The same turns and mirrors carry the whole set onto itself and the rows of a family onto each other. Which other rows belong to the same family as each row named below? List them in the order they appear above.
These 40 rows form 5 families of 8 rows each.
Funov: [ -7 -15   8   8 -14  -9 -19   3  15 -18   0]
fisop: [ 18 -10   1  11 -21   1  10   3  -1  -4   4]
Mitaz: [ -6  18 -12   6  -7  14  16  -3   0   5  -5]
Lufo: [-10  -7   0  -1  -3  -7  23  -6  20 -17  -6]
Sonug: [ -7   1  -8  -6  -6   7 -22   2  -2   7   7]
mefol: [ -4   6 -12  -6   1  12  22   1   0   8  -5]
vazim: [  5   6 -13   6  -9  -5  -6  -9  -6 -19 -17]
rubi: [-25   6   6  -1   5   7  -8 -10   8 -17  -8]
gok: [ -5 -21  14   5  -8  -9 -15  -4   2  -6  -6]
puv: [-11   7 -13   0  -9  13  24   0   2 -13   0]
gatug: [-29   5   1  -7   8   6  -5  -7   1  -9   0]
Nok: [ -9   0  17  13  -3  -1  18  -3  10 -22  -6]
pov: [-12  -5 -22  -4  -9   8  -7   6  -7   6   3]
giv: [ -5  15 -11   0  -3  12  20   1  -3  -9   8]
Tel: [  6  -2 -14  -7  -5  -5   2  -5  -6 -19 -21]
valu: [-10 -19   6   3 -15 -12 -15   6   2  -1  -8]
suvon: [-11  -7  14   8 -15  -7  16   0  11 -22 -12]
mab: [  1  -5 -12   4  -3   8  -3 -13  -8 -25 -14]
Dekul: [-25   9   2 -10  -8  10 -10 -11   9 -11  -6]
Zeg: [ 13 -11 -11   9 -24  -4  10   1  -2  -3  -5]
Geg: [-10   1   2  14  -7  -5  16 -13  19 -16  -5]
begid: [ 13  -4  -7  22 -15  -3   5  10   6  -3   2]
Gede: [ -3 -13  18  10 -10  -9 -15  -1  15  -5  -2]
lom: [ -3   3  -8  -1 -14  11 -21  10  -7   5   0]
Zuzu: [-10  -7 -12   2  -8   9  -3 -10  -8 -18 -23]
zerev: [-15 -14   7  -4  -3   8   7  15  18   7   9]
sogar: [-11  -1  13   1  -9  -4   6   8  11   9  17]
sida: [-36   1   4  -6  -1   7  -2   4   5 -11  -3]
zudid: [ -5 -20   6  -6  -9  -9 -11   7  12 -19  -5]
Gis: [-21  -1   2 -21  -3  11  -2  -6   6  -9 -10]
Zavup: [  9  -3  -8   8  -8   4 -13 -11  -3 -20 -14]
gigek: [  1   4  11  16  -7   1  17  -5  14 -20  -5]
tum: [  1  -7  -8 -12  -6   8 -13  16  -7   4  -5]
vis: [-14  10   9   3  -5   2   8   7  15   6  16]
Kito: [ 12 -13  -8  10  -5  -6  12  15   7  -3  -2]
nuvi: [ -1  -5 -15  -6 -10   6 -15   0  -8   6  10]
petut: [ -3  18 -16   1  -2  17  10  -5  -2  -7   1]
Sigi: [-17  -3   9   8 -11  10   2   9  19   8  13]
tidu: [ 19  -2  -6  12 -17   1   3   6   4   4   9]
molis: [-14  -4   1   3 -17  -5  12  16  12   2  15]

Which other rows belong to the same family as Geg? Funov, Mitaz, vazim, Dekul, begid, lom, Sigi
Which other rows belong to the same family as Kito? Lufo, mefol, Tel, zerev, zudid, Gis, tum
Which other rows belong to the same family as gok? fisop, gatug, Nok, giv, mab, sogar, nuvi

The same turns and mirrors carry the whole set onto itself and the rows of a family onto each other. Which other rows belong to the same family as each row named below? List them in the order they appear above.
These 16 rows form 4 families of 4 rows each.
H: [-20   2  -3  -2   1  -9   3 -13   1 -11 -21   3  16]
S: [ 14 -11  -4  -4  -4  -1   7  16   1  20  -3   9  12]
L: [-17   0  -7 -20   1  -7   3  13  -6 -20  -9  -6  23]
R: [-18 -10 -10  -3  -2  10  13  20  -1   7  -7   3  16]
X: [ 10  20  13  -8  -9  -4  -3  10   1 -10 -23  17  -7]
W: [  1  12   0 -11   3 -12  -3 -11  10 -10 -24  11 -12]
Z: [  5  13  11 -13  -5 -20 -11   5  -6 -23 -20   1   8]
P: [ 24  16  14 -13  -8 -11   4  11  -2   3 -11  16   5]
C: [  3  22  -7 -22 -11  -7   6   4  -3 -21 -11  12  15]
M: [-16  14  -8  -7 -11   1   4   6  -4 -24 -19   9  16]
U: [  9  -3  11  -5   0   5   5  24   4  19 -11  12  -6]
J: [ -8  -3 -26 -13  -8   1   9  11  -1  -3  -3   6  22]
V: [-19  -7   6 -11  12  -3  16   4   3  14 -10   0  15]
F: [  0   3  10 -20  14  -6   9   6  12  13 -12   9 -13]
N: [ -5 -18  -7 -17   8  -3   2  26   2   8  -1  -4   4]
D: [ 19  -5  10 -11   3 -14 -11  17   2   5 -14   3  -9]

Which other rows belong to the same family as C? S, P, J
Which other rows belong to the same family as N? L, Z, D

